(in the rows, 128 means zero)
One turn moves each row of this set onto another row. After a few examples, where does it send each row asked below?
kavu: [150 146 155 105 117 120 109 132 142  93  92 114 136 137 118 129 162 139
 135 147 100  91 113 114 122 112 100 123]
diros: [120 134 116 134 119 101 124 154 135 123 132 109 160 117 154 119 143 107
 185 133 145 133 128 126 163 139 105 124]
Kire: [161 128 127 100 103 126 129 134 108  85  87 130 133 139 129 142 133 134
 139 137 179 109 173 103 154 135 111 102]
sebu: [148 148 116  98 177 121 125 137 111 144 136 124  98 109 125 124 124 108
 124 115 169 128 119 129 137 125 136 130]
rup: [145 148 160 111  93 107 112 152 128  89 112 101 137 127 127 138 143 132
 137 162 120  96 128 106 133 103 104 131]
robal: [150 118 151  75 141 118 122 121 127 141  92 131  95 120 116 123 127 113
 139 114 100 126 132 131 132 140 165 127]
futu: [137 150 113  77 144 131 121 116 113 163 131 104 100 128 113 101 135 110
 130 118 160 117 125 136 139 136 134 126]
Tabe: [161 129 108 107 125 152 131 117 117 100  91 135 136 133 122 116 132 149
 141 129 170 124 175 104 142 134 118  95]
Pevek: [128 129 130 134 141  97 108 139 142 113 135 108 155 118 147 115 136 129
 195 129 137 135 141 130 159 144 108 117]
Zuzi: [138 115 112 100 159 112  96 132 128 135 111 112 101 112 126 171 137 111
 149 122 141 122  90 120 125 149 138 143]
salab: [144 129 142 138 106  95 117 156 138 108 121 103 157 115 153 118 134 107
 179 130 157 132 152 119 159 145 118 117]
fidem: [175 127 136  82 143 116 123 142 133 135 102 124  94 112 114 137 137 133
 121  89 125 133 119 117 130 133 159 138]
siget: [120 109  91 108 131 112 104 122 113 136 117 124  96 128 118 152 127 110
 146 123 122 130  97 146 134 148 131 126]
nak: [142 138 148  97 104 123 123 149 130  93  90 121 138 130 124 145 149 135
 145 157  93  91 119 107 129 106 117 137]
tela: [156 137 120  81 119 145 149 134 115 109  90 131 142 137 127 124 133 136
 142 123 173 115 179 105 161 136 120 103]

kavu moves to Tabe
robal moves to futu
Now these:
nak moves to tela
sebu moves to Zuzi
Kire moves to salab

One turn moves each row of this set onto another row. After a few examples, where does it send each row asked below?
pav: [122 105 122 121 118 133 120 147 132 138  97 126 131 158 113 113 134 102
 129 135 148 119 134 108 135  93 123 132  75 137  91 149 119]
fivi: [150 138 148 148 152 151 137 120 125 114 145 148 119  84 161 132 126 133
 142 124 121 119 109 141 142 130  98 130 126 116 151 135 130]
mir: [153 145 145 144 153 152 150 133 129 113 150 147 112  87 162 125 121 131
 135 131 124 122 115 153 134 122 106 131 138 119 143 144 125]
Fimut: [122 148 120 138 130 148 129 108 116 140 139 114 142 142 140 131  91 144
  98 150 104 108 124 127 104 158  96 132 121 140 120 126 102]
popa: [133 139 111 148 133 157 138 112 133 129 131 121 140 147 136 126  96 137
 100 150  99 104 123 126 113 153  90 120 127 146 120 114 104]
Timu: [ 88  98 114 127 130 106 148 156  96 123 144 147 109 129 126 134 149  98
 153 132 130 126 143 152 143 129 152 133 124 150 114 138 131]
tuzep: [ 94 104 118 123 133  98 139 156 101 119 142 148 113 132 130 136 151  98
 158 121 133 123 142 156 144 126 158 131 122 141 113 134 127]
Suze: [134 101 122 124 115 142 119 151 129 134  88 119 123 148 116 115 130 102
 135 144 158 134 133 111 143  93 124 126  84 133  98 150 124]
lera: [148 169 114 118 120 123 102 112 144 136 140 128 133 116 128 114 144 121
 109 124 131 138 151 123 115 158 137 143 104 104 129 126 142]
zema: [159 138 144 149 155 147 136 124 123 110 145 135 117  84 156 127 134 128
 148 120 123 125 115 153 145 129 104 125 135 115 150 131 125]
rutut: [ 86  99 116 122 138  99 146 152  98 122 140 139 120 128 127 146 146  98
 154 129 139 125 144 149 140 139 148 128 129 155 112 139 118]
Sisab: [ 87 100 103 125 138 106 156 155  96 114 143 145 116 127 129 134 142 102
 158 128 131 124 143 149 143 135 144 132 126 144 107 133 127]
kiz: [101  85 156 128 118 132 140 141 113 144  89 109 101 142 101 149 128 120
 110 112 135 118 120 122 129 118 129 107 148 115 123 120 110]
pive: [ 93  87 154 132 126 133 139 144 103 139  93 114 104 142 109 138 120 128
 113 105 129 108 107 129 136 109 127 111 150 123 124 119 107]
kotud: [131 158 114 139 131 151 137 116 133 134 133 121 146 148 139 137  97 135
 101 149 100 109 121 128 112 154  95 129 122 148 122 108 106]
luk: [133 149 121 139 133 163 135 110 132 142 134 120 142 139 138 133 101 140
  96 144 105 113 128 119 107 155  92 120 115 142 124 108 102]
fos: [131 100 123 122 124 137 125 154 135 141  98 129 130 139 117 120 138  96
 136 142 152 122 129 105 133  93 129 126  84 141  93 163 123]
betav: [ 96  98 104 127 129 102 145 157 101 113 135 143 114 128 127 131 137  98
 159 138 135 126 143 154 143 135 151 134 129 153 109 141 131]
Palif: [ 95  87 152 129 119 133 137 144  97 147  91 102 108 138 103 142 122 127
 108 109 128 119 113 128 140 113 131 112 147 126 128 119 112]
mur: [150 140 147 147 154 141 144 123 127 119 149 145 123  79 154 130 130 130
 138 122 113 121 111 150 134 139  95 129 142 119 143 134 125]
tapuv: [132 102 121 126 122 131 119 153 132 135  96 124 133 142 118 106 132  99
 137 140 148 130 135 106 140  89 120 124  83 124  93 158 120]
Rov: [130 149 115 147 130 155 133 110 132 143 133 124 138 134 141 134  94 143
  92 152 107 105 122 123 113 145  90 119 124 142 116 112 108]
vanom: [150 162 117 116 118 127 106 110 144 136 137 120 130 122 118 107 145 121
 119 116 121 133 157 128 108 159 135 135 102 104 132 127 149]
lenu: [126 100 126 124 116 135 124 153 134 135  97 125 132 149 112 110 136  98
 126 140 151 130 138 110 146  92 121 132  83 138  95 153 121]
tetem: [ 95  94 147 122 117 135 139 139 100 143  91  99 101 138 104 139 118 120
 112 106 125 118 118 126 128 112 130 107 148 114 124 113 108]
dil: [157 160 130 119 113 122 111 120 148 131 138 123 132 124 127 124 138 131
 114 112 129 145 159 131 118 155 132 143 102  90 130 130 142]
Risu: [149 164 135 120 120 122 101 116 148 132 140 130 132 116 118 107 139 120
 114 118 125 133 157 131 106 157 135 138 112  99 136 123 144]
Nedaz: [ 90  87 146 124 113 133 138 136  98 141  90 103 100 136 103 138 117 128
 117 107 136 121 117 132 131 123 126 108 153 126 124 119 120]
pov: [156 166 123 118 127 124 108 115 152 133 138 129 135 115 128 115 144 114
 116 128 117 135 156 128 116 159 138 139 103  99 137 131 137]
Ked: [152 144 143 150 149 135 138 122 127 115 145 143 109  75 155 134 129 130
 137 123 124 124 117 149 140 129 101 136 140 117 148 128 123]

vanom moves to zema
fivi moves to kotud
Now these:
Rov moves to lera
tapuv moves to Sisab
fos moves to rutut
pav moves to tuzep
mir moves to Fimut
Timu moves to Palif
luk moves to pov
betav moves to Nedaz

